0: [ 56 135 144 180 150 187 175 136 134 113 136 153 132  54  74 186 129 126 101
 155 154 106 107 114 112 134 150 100 161  91 114 114]
1: [186 250 157  98 127  97 131  70 136 151 156 129 144 186 133 123  69 155 141
 171  73 178  81 139  82 117 184 165 159 149  99 137]
2: [164  67 104 150  89 113 141 160 122 139 134 102 120 190 153 162 126 115 110
 136 105 136  95 193 116 102 150  91 141 141  87  72]
3: [176 142 136  69 180 115 125 185 176 130  82  92 119 129 124 108 127 164 105
 101 132  81 181 116 146 146   4 145 123  95 182 140]
4: [ 82  72 112 103 146 167 125  98 133 104  76  75 126 169 143  91 141 101 113
 103 128 122 180 150 148 147  60 135 169 111 160 172]
5: [  8 161 128 119 191 155 125  93 118 154 136 108  92 136 138 130 168 139 136
 134 157 120 108 144 119 137 161 113 104 124 142  65]
6: [ 85  95 163  78 123 142 130  70  77 148  93 108 172 161 117 113 130 133 149
  86 112 134 150 131  58 153  95  88 106 141 165 189]
7: [131 108 145  80 142 121 124 101 148 154  60 101 181 119 155 124 143 102 123
  74 118 146 161 140 162 136  81  94 130 118 149 148]
8: [101 163 122 137 147 118 154 155 127 113 112 187  86 133 183 167 144 109 156
 148 133 125 209 132  96 162 150 107 169 107 118 117]
9: [228 151  30  85  99 101  48  39 135 145 178 115 161 129 173  19  95 200 132
 104  82 213  23 189 181 120 201 137  88 179  46 152]
10: [178 118  83 128  86 117 128  96 134 125 128 138 125 123 179  86 164 124 130
 125 136 147  97 124 113 131 160 150  90 128 107 128]
11: [146 112  96 142 113 129 122 141 116 136 154 141 121  59 160 104 141 164 126
 131 149 118  56 122 148 130 124 155  65 131 107  65]
12: [ 77 169 168 144 183 123 150 159 137 116 125 178 140 104  79 150 116 119 135
 153 191  88 209  77 108 166  87 118 121 110 156 171]
13: [232 109 132 137  36  79 137  69 134 134 124 146 153 123 209  81 130  89 157
 145 126 152 114 128 139 159 177 189 130 147 123 122]
14: [147 134 130 139 153 156 101 176 170  96 131 111 107  79  84 120 117 171  75
 150 137  86 127 127 160 145  62 133 152 118 128 139]
15: [125 173 105  76 183 148 180 148 178 136 139 153 156  30 124 135  70 160 131
 128  97 125 156 105 125 151 125 122 136  79 150 140]
16: [ 37 121 204 104 178 134 146 100 112 141 135 116 145 119  71 176 117 111 138
 102 140 117 189 103  93 116 145  79 145 106 165 133]
17: [187 182 128 107 139 100 148 147 144 145 117  97 128 192  96 132 112 136 154
 110 117 132 144 134 138  99 105 149 148  90 138 146]
18: [156  91 149 126  92  95  78 129  99 119 132 147 132 127 140 134 148 122 124
 117 128 130 127 128 135 104 158 102 108 197  99 128]
19: [146  28  89 170  34 136 109  82 103 149 122  86 141 209 161  72 135  90 138
 128 132 169  37 188 121 100 183 143 122 176 110 112]
20: [117 108 169 139 121 111 187 175 162 114  64 160 145 128 159 167 154  61 119
 136 142 113 227  88  73 144  60 117 151  91 170 142]
21: [ 84  66 144 118 109 188  53  66 114 106  61 101 161  67 140  69 185 121  77
  93 139 134 100  94 165 154  85 128  99 192 151 178]
22: [ 67  69 138  75 159 129 177  94 145 144 136 115 160 108 153 136  93  83 169
 109  96 117 225 134 109  99 146  99 167  85 169 137]
23: [155 113 186 147  73  87 138  77 113 150 185 101 142 146 138 110  99  86 186
 163 118 120 110 136 158  85 204 181 159 148 140 102]
24: [131 137  83 111 141 110 109 135 163 135 139 166 105 110 191 125 130 128 117
 142  88 151 148 159 100 164 176  79 141 148 109 118]
25: [134  58 110  92  89 137 147 103  63 132 172 126 120  95 165 152 118 133 165
 111  98 111  97 135 163  75 200 121 105 151 115  79]
26: [144 134 182 118  91 104 144  65 118 166 206  96 126 140 160 116  80 101 199
 154  96 116 104 137 147  78 220 180 160 132 138  98]
27: [164 133  61 126 142 121 137 168 140 150 133  98 128 176 124 111  94 156 126
 121 129 137  84 183 152 134 137 122 108 131 112 100]
28: [149 102 134 103 149 119 157 161 145 169 176  55 145 176  70 163  59 140 155
 116  68 113 133 181 145  62  89 104 161  87 168 110]
29: [ 56 159 125 191 185 136 132 179 149 132 149 141  80 142  97 160 122 132 129
 194 156  86 157 164 117 140 138  98 166 114 134 112]
30: [149 105 163 146 121 117  58 164 149  83  74 144 121 135 124 113 167 118  57
 131 149 115 177 105 124 174  36 110 147 174 129 181]
31: [139 145  97 114 149 136 114  73 107  94 143 160  99  99 146 112 167 146 153
  97 144 113 129  78 114  93 125 185  82 117 154 142]
32: [ 86 131  69  95 177 142 112  79 112 109 100 128  97 149 164  68 148 143 123
 100 158 147 115 151 151 162 124 153 105 145 113 120]
33: [134 144 110 168 119 141 179 167 127  89 135 184 107  82 127 116 100 154 130
 188 138  99 141 135  78 181  84 155 146 104 115 143]
34: [157  78  97 146 103 108 149 150 124 133 130 101 119 155 168 142 126 122 112
 135 103 122 106 195 135  95 150 107 141 126  75  47]
35: [ 87  95 116 115 138 173 119  84  91 162 164  67 154 106  86 126  98 162 142
 101 101 137  49 151 174  81 158 121 111 127 131  95]
36: [ 82 182 118 193 154 130 154 195 128 104 132 184  64 155 141 166 163 110 125
 187 154 114 164 119  77 161 119 129 146 109 135 104]
37: [190 184  75 116 142 113 148 180 142 137 136 130 117 167  95 128 121 165 133
  97 113 145 114 122 119  97 113 138 107  82 113 130]
38: [173 123 109  92 111  75 131 107  90 144 201 144 108 146 168 130  93 144 171
 117 100 136 117 159 136 111 229 132 118 155  84  86]
39: [142 164 178 101 145 115 124 145 126 136 118 139 157  80  83 162  96 131 141
 112 123 106 168 101 152 115  93 122 127 134 159 162]
40: [162 153 157 192  69 136 156  78 135 119 136 103 131 141 167 106 123  86 154
 202 152 122  93 162 180 134 205 194 195 103  94  99]
41: [ 84  55 161 122 136 124 118 135 114  84 118 116  98 150 148 127 134  88 140
 141 133  93 249 125 117  87  73 142 184 129 160 153]
42: [217 166 101 152 108 114 116 144 170 129 140 128 127  77 128 109 121 144 114
 136  99 134  70 140 145 100 161 140 138 127  95  96]
43: [ 91  97 149  96 158 163  98 129 116 114 119  89 118 108  95 113 133 149 106
 101 124 101 139 104 135 112  68 138 121 135 173 140]
44: [185 124 183 112 108  93 130 174 117 121 125 153 125  97 115 172 126 152 115
 118 106  94 150 124  80 148  80  90 136 144 121 127]
45: [212  69 164 138  45  81 134 133 122 153 140 114 141 149 179 174 145  94 143
 125 104 116 102 153 148  98 179 106 152 170 105  97]
46: [149  64  52 150 108 154 133 136 130 155 149  87 142 160 131 104  90 152 113
 118  93 161  36 199 150 135 135 117 129 116  93  82]
47: [128 116 159 181 125 168  67 165 150  75  54 129 139  84  94  94 179 126  67
 146 203  83 148  89 190 201  19 147 123 154 154 200]
48: [230 166  51  45  93 104  99  60  77 177 172  91 125 153 158  80 109 207 158
  72  56 188   9 160 134  79 193 162  52 162  93 101]
49: [242 103 104 112 100  74 130 210 163 142 125 115 129 160 155 142 107 151 115
 116  82 135 138 165 110 109 108  97 128 131 134 110]
50: [107  44 100  59 118 139 166  93 156 150  92 132 185  58 211 106 112  91 138
  91  75 145 180 120  97 123 138 107 143 116 164 136]
51: [177 106  79 122  97 124 148 106 147 130 111 126 128 102 161  92 169 127 126
 141 139 138  82 122 112 127 145 155  85 117 122 124]
52: [ 49  98 107  98 165 166 174  78 143 135 131 124 153 110 125 155 122 115 113
  99 107 158 142 119 103 146 143  91 139  81 133 127]
53: [ 99 183 132 132 179 111 199 180 147  83 145 205 105 102 124 170  81 116 148
 169 140 111 241  98  90 155 112 142 178  72 128 152]
54: [ 78 109 155 149 149 137 146 140 153 129 122 149 146  87 117 138 148 110 110
 138 175 102 162 104 113 159 103 106 113  98 150 125]
55: [ 96 110 168 164 122 155  45 129 123  76  66 143 145 119  95  96 169 115  70
 137 170 126 160  90 144 175  47 123 133 197 145 218]
56: [ 57 129 190  93 184 127 144 117 117 144 154 120 139 132  68 186 108 121 134
  97 131 111 183 103 111 120 140  80 138 100 152 119]
57: [ 85 144 163 121 168 155 191 151 158 139  96 116 138  88 118 172 138 115 124
 123 149  93 149 102 123 127  90 125 137  63 159  84]
58: [103 100 105 172 117 156 147 140 132 125 130 117 108 148 145 133 143 101 136
 148 146 109 131 148 145 146 124 138 150  94 137 123]
59: [ 38 134 179 192 147 151 147 125 123  77 112 181 121 100  96 187 137  71 101
 164 163 129 184 117 115 137 145  97 203 111  85 138]
60: [111 142 173 149 144 136 143 163 157 119 125 153 155  69  91 167 114 114 111
 150 138 108 172  96 126 137 109  99 154 110 142 152]
61: [109 152 138 113 147 129 118  93 117 128 123 107 145 177 128 116 106 130 131
 125 117 152 135 153 152 117 121 131 144 129 120 157]
62: [212 210  93 128 119  61 134 120 107 139 134 159 123 209 120 137 133 155 167
 108 133 178  87 144 151  91 216 137 129 133  55 128]
63: [ 86 122 182 140 151 126  54 114 124  71  60 150 111 110 135 101 181 107  92
 140 200  96 209 104 172 161  52 141 151 176 123 179]
64: [161 146 111  45 177 124 121 156 171 140  78  80 112 136 130  97 137 168 104
  92 133 109 169 132 140 147  15 143 114 106 185 139]
65: [ 81 165 127 111 170  89 110 137  97 102 217 208  51  73 180 184 127 149 152
 149  93 119 188 121  93 126 242  87 161 151  71  72]
66: [112 217 155 140 180 111 131 174 145 125 128 168  94 134 117 172 146 134 129
 158 134  95 187 121 113 157 126 103 145 130 137 123]
67: [158  83 105  93 130 113 119  58 114 103 122 129 123 151 170 117 177  83 166
  61 128 125 175  99 114  90 123 149 118 111 164 158]
68: [180 101  91  87  98 116 124  77 102 158 133  77 153 181 127  67 121 154 143
  70 137 146  65 143 172 133 151 159  77 124 117 126]
69: [ 87 127  56  82 167 163 126  80 122 115 102 123 107 131 168  65 146 164 114
 103 147 144 101 146 145 165 121 155  92 126 110 115]
70: [128  74  93 154  76 155 137 132  86 132 129 140 142  78 161 106 145 136 129
 113 130 141  49 100 126 128 114 162  60 140 142  93]
71: [182 122 151 135  65  99 145  73 138 164 183 100 120 150 161 115  91 113 182
 174 121 124  80 152 140  85 232 172 163 147 121  96]
72: [ 70 119 162 161 138 175 199 166 149 125 136 131 148  34  95 164 106 112 144
 168 134  84 147  77 110  99 106 145 132  76 183 117]
73: [119 149 139 198 107 101 126 219 131 103 123 201  78 153 146 174 174  80 115
 197 137 117 192 111  69 150 128 101 154 150 135 127]
74: [ 50 130 166 190 143 145 156 132 129  82 130 182 121 103 104 185 133  81  98
 166 166 126 170 113 108 144 129 105 178 106  92 118]
75: [195 146 100 113 118 116 134 164 141 148 129 130 132 118 160 139  93 177  97
 124  50 167  64 171 109 123 137 101 143 131  72  80]
76: [179  47  63 109 102 102 146 179  89 154 187 125 114 150 153 128  88 161 155
  83  84 136  91 153 118 123 125 134  85 118 128  65]
77: [145  80 164 131 102  97  95 179  97 103 103 138 105 183 133 164 167 107  95
 107 128 124 160 112  89 109  80 103 124 169 123 117]
78: [ 80  41  58 110 125 190 118  75 140  95 137 116 116  44 183  46 118 132 115
 137 115 123 129 141 144 134 128 169 147 124 137 145]
79: [ 64 119 148 160 160 174 179 139 155 134 112 100 163 100  86 147 104 105 138
 152 155 114 149 115 128 129 110 116 150  66 158 142]
80: [177 162 166 112  82 107 131  62 123 171 140  90 169 158 147 110  93 116 159
 135  75 168  71 141 132 105 187 155 146 159 132 134]
81: [215 220 111 147 107  66 130 120 119 140 126 156 126 196 112 143 131 137 160
 124 139 173  98 145 153  94 203 133 132 130  55 127]
82: [255 208  94  67 120  69 129 170 167 142 148 156 106 123 144 137 117 185 120
  91 110 133 107 112 135 156 126 134  87 110  95 120]
83: [177 107 112 120 135 129  78 140 179 135 104  94 151  94 115  87 137 157  86
 122 139 103 105 157 189 144  95 101 119 147 117 142]
84: [255 126  72 106  51  91 138 122 180 149 119  93 136 219 168  50  90 125 149
 154  66 159  84 172 106  98 224 171 164 170 127 148]
85: [104  89 136 138 130 166  90 154 116  86  78 127 145 136 101  84 145 116 104
 120 157 107 182  79 131 174  24 152 110 150 192 225]
86: [ 76 123 122 102 164 134 164 137 145 169 157  90  78 153 130 168 122 120 166
 135 111  99 157 171 111 104 171  97 164  92 156  84]
87: [235 156  36  41 106 106  95  64  86 170 189  90 118 143 167  68 103 213 155
  72  53 184   1 158 151  68 197 160  58 153  84  94]
88: [254 218  25 160  79 106 142 136 164 148 178 171 126 116 129 103  94 193 127
 164  82 206   0 147  95  97 230 139  92 128  34  94]
89: [ 77 130 147 163 158 158 166 162 145 115 140 146 140  86  75 162 114 122 114
 140 166  98 155  99 130 171 113 116 130  83 144 138]
90: [ 62 169 169 143 177 129 150 151 136 107 127 177 141  83  90 144 120 123 132
 150 177 105 199  81 122 162 100 129 123 105 159 161]

[114 144 131 108 156  82 117 141 121 111 190 188  54  78 169 179 128 126 155
 151  87 127 183 137 119 102 216  96 159 137  96  69] 65 24 8
[ 88  89 145 129 123 152 109  90  98 155 152  68 128 131 114 119 141 139 144
 110 171 100  73 140 186  99 140 147  89 122 131  91] 35 68 11
[161  82  95 131  95 112 156 170 115 154 181 115  96 107 148 130  90 167 151
 128 164  89  65 133 171 139 124 188  75 102 101  56] 11 76 70
[ 84 147 137 114 153 130 112 113 125 119 128 137 149  94 122 129  93 112 130
 132 120 150 150 134 150 120 120 112 169 159 103 157] 61 39 60
[144  82 175 148  97 113  68 155 134  78  58 154 139 154 148 133 178  81  75
 116 129 125 209  91 111 164  16 106 153 197 139 219] 30 55 85
[116 146  99 120 130 141 137  87 115 144 126  98 130 191 114  94 129 136 141
 116 119 170  83 135 106  99 145 155 110 111 130 130] 61 68 27
[115  50  95  46 108 133 164  87 159 144 120 125 169  35 204 111  84  81 144
  94  33 170 163 131 101  96 153 106 151 121 149 127] 50 22 52
[112 117 174 114 123 131 149 126 172 114 106 157 158  29 149 177 111  86 112
 154  86 143 178 106 115  82 136 104 181 130 138 140] 60 39 22
[ 70 173 135 178 176 137 125 167 156 131 162 138  95 131  95 152 124 126 137
 190 152  91 164 152 132 137 147 101 159 116 142 118] 29 66 36
[205 146  81 109  59 106 133  97 143 151 115  86 104 214 165  69 138 147 122
 139  89 159  30 169 115 103 245 173 141 189  91  99] 84 80 71
[126  41  84 183  52 147 115  93  89 129 126  96 127 178 160  79 142 104 142
 137 131 154  42 169 147 102 181 167 126 173 107  91] 19 46 10
[207 150  61 162  57 137 133  97 182 144 106  79 123 177 156  42 124 142 116
 188 112 154   0 184 139 107 236 192 158 162  87 100] 84 71 19
[ 85 124 178 159 131 179 201 168 133 124 141 126 151  43  94 166 111 107 140
 167 112  85 135  73 113  95 103 145 127  67 183 111] 72 57 79
[130 206  99  68 182  98 134 122 167 125 124 184  86  66 196 158 120 148 128
 150  68 134 178 142 105 134 179  99 168 138  96 108] 24 8 65
[129 156  91 113 152 120 123 141 163 141 134 153 108 135 162 141 133 139 113
 133  78 159 133 152  87 157 157  81 138 139 122 119] 24 75 8
[113  94 112 171 108 166 158 138 122 114 131 123 101 131 145 146 152  90 145
 162 137  85 127 135 159 126 134 154 140  82 146 130] 58 79 54
[185 129  95 147  80 116 130  81 159 132 210  89  83 131 147  86  68 142 168
 199  90 108  59 200 183  44 255 179 218 141  44  72] 71 26 40
[149 117 109 126  93 139 127 120  81 112 111 153 163 129 152  96  91 134 162
 124  88 159 111 131 171 103 124 168 131 157 129 143] 61 10 18
[175  94 120 105 127 119 144 175 156 173 168  62 159 155  91 139  60 143 146
  98  69 121 120 171 133  92 111 107 152  98 152 120] 28 17 49
[103  95 157 124 152 168 104 158 152 133 117  67 122  69  95 104 158 169  92
 128 157  66  90 106 145 102  36 153  84 120 177  89] 43 14 83
[124 155 121 144 171 145 100 173 158  79 100 149  85  67 124  91 156 172  84
 157 195  75 143 107 160 176  41 174 115 121 122 119] 14 47 33
[129 160 100 135 148 117 115 161 163 118 163 181  90  53 174 135 127 136 132
 167 112 109 164 141 140 156 175 104 148 137 112 109] 24 8 66
[152  89 104 132  94 123 141 162 104 143 186 105 100 110 141 117 100 168 148
 126 159  96  66 132 173 134 136 177  74 110 101  72] 11 76 70
[ 79  98 152  66 137 143 134  60  79 144  96 111 163 156 121 103 129 128 145
  76 106 142 145 131  72 160  91 102 107 150 170 176] 6 7 61
[ 92  43  72 137 126 184 115 106 156  93 133 103 105  53 169  67 139 137 103
 149 138  97 124 149 156 129 109 155 147 113 122 116] 78 58 69
[ 75 119 176 113 156 122  64  98 130  72  74 145 115 124 136 102 181 113  92
 138 190 110 203 113 164 158  62 134 155 171 122 166] 63 55 30
[160  81 115 137 105  85  70 116 130 136 125 145 132 148 162 108 160 129  90
 106 145 160  90 164 138 155 132  91  97 175  71  96] 18 10 2
[121  55 103 139 109 158 157 141  99 162 146  61 146 124 121 122 104 143 162
 110 114 110  62 157 170  78 108 156 108 104 161  61] 35 46 76
[ 77  54  73 148 127 189 126 105 152  93 123 110 111  52 177  62 131 136 112
 138 134  99 116 152 148 130 118 161 152 107 118 113] 78 58 69
[148 150  72 101 163 130 110  84 102  99 147 157  94 121 130 101 168 157 137
 100 142 138 104  90 112 106 138 165  66 127 139 137] 31 10 51
[115 194 138 134 173 110 131 185 147 129 123 160  92 139 131 166 149 129 129
 146 141 102 184 125 121 163 120  99 141 124 144 118] 66 8 36
[200 148  89 129  84 110  89  94  67 154 130  89 118 223 136  75 174 160 146
  92 141 165  29 138 138 103 126 179  43 152 112 116] 68 10 48
[108 126 176 172 120 127  86 167 125 145 108 114 122 173 100 159 174 115  94
 130 164 118 105 118 120 147  90  95  94 155 137 125] 77 54 18
[136 141 123 168 110 132 124 145 135 113  97 127 114 125 160 113 160 128 118
 157 194 107  98 135 180 158  89 171 110 116 100 116] 58 11 51
[165 166 115 159 124 123 110 180 146 126 165 136 118 100 102 143  89 164 109
 158 124 125  71 136 145 137 132 129 132 144  90 139] 42 14 27
[133 146 116  99 140 106 113  65 128 148 117  94 138 236 119  95 144 119 137
 102 131 166 139 157 111 130 149 118 121 122 127 164] 61 17 68
[174 146  91  82 118 103 134 125 130 137 125 140 132 154 127 141  85 136 111
 109  50 192 114 162 116 122 134 112 149 141  92 148] 75 61 24
[ 84 140 146 123 148 139 126  96 116 115  99 149 158 112 127 133 112 103 136
 128 121 155 173 126 146 127 109 115 159 139 126 172] 61 39 60
[ 86 102 150  85 166 156  96 114 110 124 136  75 113 131  90 122 134 151 108
  92 124 107 134 104 140 107  64 145  95 124 173 125] 43 61 4
[162  92 154 114  82  97  76  98 112 126 113 128 125 123 181 149 151 105 119
 102 124 138 126 145 173 108 153 105 146 175  70 121] 18 45 10
[ 65 115 143 147 140 160  90  98 115  54  94 153 104  91 142 103 141 102 107
 161 151 121 199 116 152 129  93 151 196 159 109 183] 63 41 55
[130 131  83 156 152 170 112 179 182  89 138 143 102  32 111  96 110 196  70
 185 153  80 111 139 163 157 102 148 151 129 103 150] 14 33 83
[154 119 150 136 129 130  68 169 135  94  79 133 114 132 111 111 155 132  72
 134 163 105 160 106 134 174  38 135 122 160 132 170] 30 55 85
[162 142  77 167 103 146 139 190 102  92 156 170 122 105 103 123 102 160 128
 152 127 126 100 111 141 146 134 156 107 139 112 157] 33 11 37
[153 125 149 177  56 139 141  51 140 141 132 104 161 142 153 100 126  87 147
 185 145 136  71 153 170 127 203 187 175 126 113 124] 40 71 23
[150 137 134 101 140 139 186 164 124 148 122 104 140  76 143 144  98 168 159
 109 122  93 131 137 118 119  82 131 121  77 146  85] 57 15 39
[140 160 181 136 148 126 160 187 182 127  86 153 146  34 111 190 139 112 122
 149 148  79 174  95 143 123 100 107 161 110 153 132] 60 57 39
[ 88  96 102  95 155 173 134  80  95 165 193  75 165 127  76 119  86 173 140
 108  87 139  51 153 178  85 173 122 100 116 127 106] 35 46 25
[154 144  84 127 142 130 127 133 121 100 153 143 104 114 148 125 146 152 141
 114 157 143 129  80 121  96 124 187  47  87 159 116] 31 51 10
[165 147 186 175  74 121  90 130  82  94 118 164 139 128  89 163 167  99 129
 122 125 136 125  72 126  88 146 130 139 184 130 165] 18 77 39
[137 176 101  90 168 117 189 183 180 125 145 189 119  60 165 136  85 147 138
 145 124 114 188  93  92 153 105 139 126  83 141 116] 15 53 33
[ 99 194 132 127 192  97 199 195 154  95 148 216  88  89 129 179  77 113 157
 167 142  89 252 105  92 150 121 139 182  64 130 140] 53 8 66
[ 89 101 200  94 135 106 151 121 128 136  45 133 151 161 139 162 181  46 127
  86 174 105 242  73 112 163  37 115 100 117 207 170] 20 7 85
[ 85 122 161 123 141 132 169 149 134 128  81 148 155 161 114 160 135  83 121
 110 132 140 196  91  78 160  78 105 138 102 175 165] 20 54 60
[ 85 162 115 201 127 133 150 190 128 110 127 173  62 163 137 160 152 107 126
 193 161 119 152 131  86 158 137 131 146 126 132 103] 36 73 29
[ 81  60 193 153 117 133  70 116 105  76  81 128 111 107 141 116 197  88 114
 125 199  72 204  93 168 135  68 143 142 168 145 152] 63 55 41
[205 143  86 123 105  89  68 108  78 167 152  83 130 255  91  64 153 179 129
  86 141 173  25 141 108 129 121 147  16 163 134 142] 68 48 27
[107 126 131  83 164 179 102 136 127 122 102  92 145  81  92  82 123 170 109
 100 123 104 129  83 150 148  38 155  88 138 195 174] 43 85 64
[204 125 126 149  49  97 146  88 120 141 142 144 139 139 207  75 129  95 171
 148 143 140  93 117 131 170 180 200 111 142 130 127] 13 10 51
[242 134  42  78  87  99  34  35 123 162 173 100 153 127 161  30 113 192 133
  99  77 191  15 185 184  95 217 133  78 192  63 155] 9 87 48
[ 97  79 169 158 107 163  46 112 125  87  57 135 155 122 111  96 183 101  65
 130 165 113 156  90 138 172  59 125 134 199 148 213] 55 30 85
[ 99 146 120 152 144 113 147 166 138 113 131 176  79 125 181 161 149  97 150
 165 127 112 200 135 106 141 149 111 171 120 132 105] 8 36 66
[128 111 145 148  96 112 149 146  88  79 150 207  94  62 156 138 130 139 133
 161 138 104 151 113  73 165 121 136 129 151  94 120] 33 44 8
[177 203  40  79 149 114 138 133 133 150 136 143 116 157 110  80 118 186 145
  76  91 172  89 113  97 109 141 157  72  96 127 141] 37 82 27
[ 60 130 115 123 155 187 164  89 150 138 135 122 144  98 102 150 119 125 108
 113 122 155  98 129 123 153 133 106 127  86 128 115] 52 79 0
[110 196 107  91 179 113 124 133 149 129 141 178  79  83 181 153 131 147 131
 142  89 137 153 143 112 137 174 101 156 138  98  85] 24 8 65
[136  95 110  66 154 119 116  26  89 122 163 125 130 158 172 128 152  97 180
  31  92 138 159  98 125  67 132 153  88 100 168 125] 67 31 61
[129 107 112 122 112 134 108 121  83 128 119 130 159 138 125 110  91 134 152
 104 100 162 108 135 165 115 122 144 129 172 132 153] 61 18 27
[205 153  77  76 134 111 127 149 145 141 153 133 139 114 145 146  76 184  97
 111  40 175  65 159 116 116 135 107 129 130  72  89] 75 42 27
[180  80 154 151  50  96 129 119 107 144 124 103 145 160 162 168 136  84 149
 114 113 130 115 144 166  98 168 118 155 172 101  97] 45 18 2
[237 110 105 124  95  83 130 215 156 132 124 132 136 160 139 142 106 138 111
 126  81 132 136 145 103 112  95 102 123 142 124 136] 49 44 37
[ 56 138 144 178 154 168 173 148 139 108 144 155 135  64  98 175 113 137 103
 150 139 112 121 124 119 142 148 103 166  84  97 103] 0 89 74
[ 94 190 169 150 169 110 116 210 135 133 127 146  74 154 107 181 151 135 126
 161 158  95 175 127 115 157 125  96 139 132 150 104] 66 29 36
[154 129 183 162 143 139  56 203 168 107  85 108 163  92  48  98 144 149  77
 146 190  62 160  87 183 168   0 130 110 154 190 210] 47 85 55
[162 124 153 192 111 147  62 189 159  69  59 138 135  94  95  87 187 128  56
 152 201  76 150  94 202 206  16 161 118 159 138 181] 47 30 55
[148 122 127 100 138 101 106 137  98 144 119 111 144 220 109 142 117 129 135
  89 134 132 147 163 161 144 130  84 116 161 119 145] 61 27 18
[ 75  92 132  80 130 135 122  52  54 125  98 131 157 153 134  85 147 122 151
  70 130 143 159 129  89 178  95 111  92 153 148 174] 6 32 67
[ 87 166 128 113 165  99 113 143 105 113 199 198  58  91 157 171 129 144 153
 149 118 118 179 121 103 133 213  96 141 150  99  85] 65 8 24
[139 102 160 111 108  89 101  95  92 161 120 105 152 252 106 126 152 102 134
  73 135 168 144 110  71 117 131 100  88 144 158 158] 6 77 61
[132 138 119 117 128 113 116 119 128 132 118 112 130 190 132 123 105 125 132
 130 127 151 133 159 143 125 113 130 143 125 106 158] 61 17 27
[ 62 120 142 115 168 141 158 134 146 161 148 107  95 146 150 167 143 120 158
 140 138  83 172 152 129 125 155  90 136  72 167  73] 86 57 5
[133 193 183 137 136 118  92  75  91 125  74 113 148 188 101 119 173 110 138
 114 150 151 146 115 151 112 135 123 136 159 118 181] 61 17 18
[ 73  66 106 108 140 186 136  79 121 101  76  83 137 157 133  85 148 107 125
 106 146 128 165 133 149 149  51 160 153 109 178 176] 4 43 85
[152 142 151 178  70 127 142  52 128 138 134  99 142 153 164  99 126  82 165
 170 145 138  87 164 176 135 204 179 188 125 101 121] 40 71 23
[151 148  83 156 106 144 145 176  98  95 147 178 123 127  89 129  94 153 126
 158 126 135 107 107 143 163 132 149 117 147 107 177] 33 37 58
[215  94 165 140  54  81 132 133 110 157 126 103 157 143 171 148 121 106 161
 102 122 122 113 148 170  84 181 126 138 146 100  62] 45 34 23
[172 168 113 159 121 132 103 174 143 124 165 140 118  77 109 132  97 176 106
 164 129 124  63 131 158 137 126 142 113 138  89 126] 42 11 14
[133 157 100 106 161 134 109  70  99  99 149 166 109 117 151 104 161 145 151
  88 156 125 125  86 123 108 128 173  73 114 140 139] 31 32 67
[204  84 160 134  53  84 133 122 113 148 135 114 140 143 179 164 135  91 154
 117 112 117 118 150 156  89 182 119 153 161 100  89] 45 18 2
[143 109  80 156 113 135 118 155 107 138 152 140 122  62 141  94 147 177 116
 142 163 120  40 123 166 144 127 166  50 138  97  51] 11 70 51
[162  98 106 150  89 132  98 148 101 123 139 137 138 126 110 124 138 146 104
 114 132 135  71 124 142 140 150 108  86 172 105 124] 18 70 10
[ 91  43 142 118 136 121 128 133 122  87 128 109 103 134 142 114 123  93 144
 134 111 106 226 134 110  79  90 150 179 128 156 137] 41 4 22
[155 123 134  95 130 135 172 159 135 148 115  99 130  69 139 150 114 161 148
 117 111  96 109 130 121  98  81 145 113  87 149  79] 57 11 39
[ 69 120 119 112 175 130 155 143 134 159 165 103  87 148 137 159 135 127 164
 124 120  95 163 153 121 122 155  99 137  89 162  73] 86 5 58
[120  45 174  94 119 144  41 120 109 128 147  94 134  70  92 114 148 158  84
  82 111 100 106  91 143 114 103  94  84 190 158 136] 43 21 18
[154 189 184 126 127 103  91 100 117 121  91 124 150 177 101 131 157 112 128
 119 149 141 155 113 149 115 119 123 132 161 123 189] 61 39 17
[215 172 190 111  87 107 122  83 165 187 145  70 171 102 144 130  99 137 141
 140  92 131  48 156 177  91 182 138 152 131 107  91] 80 71 42
[178 177  71 107 136 124 147 151 131 141 118 123 124 173  90 114 129 165 146
  90 115 159 102 108 113  94 120 154  92  90 135 144] 37 17 27
[192 180  42  96 142 113 140 144 140 147 128 136 124 194 102  87 112 175 130
  91  97 190  86 121  85 115 134 143  80 101 123 147] 37 27 17
[211 117  87  68 119  99 115 102 150 169 100  90 144 192 150  86 151 142 121
  54 108 160 101 141 128 145 128 120  88 119 130 127] 68 10 27
[137  88 114  81 139 128 115  48  99 122 133 116 129 173 157 119 167  99 164
  47 117 131 152 110 114  75 126 136 105 106 162 144] 67 31 61
[126  80 138 136 113 130 185 153 185 130  81 130 157 111 163 152 137  63 113
 133 127 119 189 129 105 147  97  99 176  76 154 133] 20 54 60
[186 151 103  90 141 103 112 146 116 125 142 145 133 137 141 142  97 174  99
  89  63 177  93 148 140 122 116 108 127 149  82 102] 75 27 37
[111 151 124 203 122 102 129 206 143 109 124 198  86 143 151 178 153  91 115
 182 131 128 162 114  72 167 123  99 150 156 130 121] 73 36 8
[165 164 186 110  90 101 104  45 120 176 144  91 159 126 155  93 131 130 158
 128 128 139  49 128 151 122 193 164 104 168 127  95] 80 71 23
[235 169  69 187  78 143 131 163 164 112 134 163 131  50 143 115 122 170  96
 172 110 155  28 126 117 121 147 141 120 132  77 136] 42 88 75
[200 114 175 146  68  94 108 129 141 163 116  83 154 118 128 146 142 118 115
 144 112 121  55 154 180  77 158 124 132 179 113  82] 45 42 18
[112 124 133 176 102 161 135 135 116 110 121 160 141  79 103 123 125 151  88
 171 121 130  69 141  74 170  96 113 127 148 105 141] 33 0 54
[ 73 132 180 111 163 131  69 100 121  77  58 142 119 128 129  94 189 112 102
 130 200 101 209  93 168 178  33 146 133 161 136 196] 63 55 85
[139 143  74  84 142 164 116  41 111 105 140 144 142  94 158 104 125 134 149
  83  70 169 100  97 115  67 142 154 113 121 146 170] 31 67 10
[ 75  81 107  82 160 178 117  75 128 104  80  77 130 160 171  85 136  99 118
  98 128 129 181 142 165 156  58 144 155 104 147 168] 4 7 43
